Z: 3 groups of rows, each row roughly a mix of its group's hidden directions:
Z (105 x 10):
[[8,-18,18,-9,18,-4,-7,3,-4,22],
[15,3,30,-1,-14,13,-15,-1,2,-2],
[-10,1,-13,7,13,-27,-14,-14,13,1],
[-4,-18,3,-5,16,9,18,-5,-11,23],
[-5,-5,-16,15,-5,-4,-7,12,-17,26],
[-19,9,-19,-8,13,-5,20,-13,10,-5],
[-18,8,4,-6,7,-24,-19,15,1,-12],
[-14,22,-9,-1,-4,-28,-6,12,0,-2],
[-20,10,-1,4,-12,7,15,4,-12,27],
[1,-10,-18,-10,16,-23,15,-6,13,5],
[-22,16,-23,-4,-6,-7,-4,6,-10,-14],
[-8,-1,9,0,-14,4,-19,8,13,28],
[5,-13,1,-5,10,16,6,-31,6,-10],
[4,12,27,-5,-7,-9,-25,6,6,-6],
[-17,14,-15,-8,11,17,-2,-7,0,-23],
[5,-7,-7,-14,0,-9,0,-28,18,-17],
[-14,-10,1,10,-5,27,15,-6,-17,8],
[14,2,6,-3,-14,0,-18,26,3,16],
[-1,30,1,-4,-21,3,-17,7,3,-4],
[2,17,10,-16,3,9,-20,7,22,-8],
[-24,16,-2,-5,8,6,-19,4,-8,-18],
[7,-14,7,1,23,4,27,7,0,11],
[6,11,3,11,-27,-14,-17,14,5,-5],
[2,-8,20,-7,5,-16,-25,7,15,5],
[9,-11,11,0,4,32,-4,4,-18,-2],
[-6,19,-5,-7,-4,-12,-26,18,12,-3],
[14,-4,25,-4,-9,-2,-24,-12,10,-1],
[16,-10,17,8,-9,-15,-6,16,10,18],
[-4,14,-30,-1,-7,13,-12,16,1,-3],
[7,2,-1,0,2,-27,12,15,16,18],
[1,18,11,4,-29,-4,-10,16,-9,6],
[9,12,-3,-8,-18,4,-24,11,20,2],
[11,-6,14,1,-9,-24,-21,16,6,-3],
[-14,1,-21,-7,8,-16,-8,13,10,21],
[10,-12,30,11,-6,8,-18,1,2,9],
[-4,1,10,-19,-5,-10,-3,18,18,22],
[-26,-14,-20,-6,13,3,1,7,0,14],
[18,11,8,-11,-5,-20,5,-15,14,-15],
[11,-4,18,-5,3,-18,-23,-11,17,-4],
[19,-8,30,3,-5,2,3,10,-4,16],
[10,-12,7,0,10,23,13,-22,3,-13],
[-21,28,-12,-1,7,9,-7,2,2,-14],
[-3,24,-5,0,-13,-12,-22,-14,7,-8],
[5,-16,8,16,3,12,-5,21,-7,22],
[22,-18,28,6,3,-5,0,0,6,7],
[30,-15,8,0,11,-11,11,4,9,-7],
[-20,19,-10,-12,9,-23,5,-11,-1,-1],
[15,-8,15,-14,-7,26,-8,-10,2,-12],
[-7,8,15,-8,11,19,-16,21,-3,12],
[8,-19,5,-4,15,11,16,-24,11,2],
[9,-13,-6,8,-16,21,-20,1,-16,-5],
[5,-17,13,-11,13,13,-2,2,-1,28],
[-7,17,25,8,-13,-2,-1,-17,-14,-4],
[12,-10,30,-9,16,2,-9,4,-1,13],
[-23,3,-6,-19,-8,8,-7,14,11,18],
[10,-17,7,2,1,23,16,-4,-12,19],
[-5,-3,0,21,6,-14,-16,15,-9,22],
[10,-20,19,6,3,-28,3,6,1,5],
[-7,17,-18,-14,-7,-7,-21,-5,16,-10],
[18,-1,5,7,2,0,34,3,-13,2],
[4,1,-3,6,-3,20,-23,17,9,-20],
[16,2,-1,-13,-17,12,-22,-7,13,-11],
[29,-14,-14,-3,-2,3,4,0,22,-3],
[-23,19,-9,-12,5,-9,7,9,-2,-19],
[-5,5,-21,-2,3,1,0,30,0,18],
[12,-8,1,4,14,7,-10,0,-7,-34],
[-27,0,7,-10,8,-11,18,-15,-10,4],
[14,-2,16,-7,-16,-1,-24,8,3,-18],
[-13,8,-19,1,0,26,10,4,-12,-14],
[-2,-11,3,-11,17,20,2,-28,4,0],
[5,-8,-9,7,-5,-14,26,-23,9,3],
[-18,9,-22,8,8,-26,7,2,-1,4],
[18,-1,9,-5,-19,25,14,-3,-4,-12],
[9,-2,11,3,-13,19,-27,14,9,3],
[-13,13,-4,-6,10,-14,-2,30,-10,8],
[-1,-24,-6,2,14,8,27,-6,-7,5],
[14,-25,13,1,11,16,9,2,6,16],
[-11,12,-13,-1,-4,-17,21,22,-7,5],
[14,-9,1,2,16,-14,-1,-19,2,-25],
[13,-18,8,1,4,28,4,-18,1,-8],
[15,2,-9,-5,-16,-4,-17,-17,19,-16],
[20,-4,18,12,-22,15,-9,5,-7,-6],
[-15,23,-25,0,-5,-7,-5,-3,4,-15],
[-15,4,-22,-8,7,1,10,25,-5,13],
[4,7,3,1,4,-34,1,-13,15,-11],
[7,5,-13,20,-5,13,25,-10,-2,11],
[-6,-2,-16,7,6,-21,11,24,-1,15],
[-11,-9,-21,-3,26,14,3,7,9,-8],
[-9,-10,-24,1,27,0,12,10,5,-1],
[11,8,18,5,-24,-6,-23,8,-3,0],
[-13,-8,-12,-11,21,-4,22,16,-9,1],
[13,1,-9,8,-11,8,27,-20,6,-9],
[6,-18,4,8,2,5,30,-13,-4,13],
[-5,0,-16,0,13,-9,16,-24,9,-18],
[-6,22,10,-8,15,4,9,-7,0,-26],
[-4,10,0,-7,6,5,-20,-13,17,-26],
[25,-16,23,2,-5,14,1,-6,5,4],
[-7,18,-18,-3,3,29,-5,-12,5,2],
[11,4,6,-6,4,29,12,-18,13,-4],
[19,-7,4,22,-21,-5,14,12,-1,4],
[13,-8,-14,0,12,0,2,33,4,9],
[11,9,24,-9,5,18,-12,1,18,-10],
[16,-6,17,-4,-3,-7,-29,4,15,1],
[20,-25,-5,5,16,-3,20,0,4,2],
[16,-12,23,-1,23,-5,7,13,2,9]]
one row of each group, then the others: which group is each in?
[-6,5,10,-24,-9,6,-11,17,-7,-20] | M
[-9,23,-18,-1,-14,-1,0,-22,-1,-12] | P
[10,-21,-1,4,17,23,19,-5,-2,-1] | N

[13,-15,25,11,7,-17,-11,8,5,10] | M
[12,-4,27,-3,1,-17,-15,9,6,15] | N
[11,-4,12,-8,-2,23,-26,-9,7,-4] | M
[-9,7,-4,-4,-9,-5,-27,-21,15,-10] | P
[-3,14,-13,-6,-14,-6,-22,25,0,5] | M
[5,-9,-8,4,18,17,16,-14,-5,-21] | N
[17,17,-4,-2,-6,-13,-11,-13,10,-23] | P
[-16,21,-16,-12,4,1,-9,-9,11,-19] | M
[11,-11,11,5,-11,23,19,1,-11,15] | N
[15,-6,31,1,2,-17,-11,2,9,6] | P
[-8,4,-34,14,-2,10,4,4,-9,9] | P
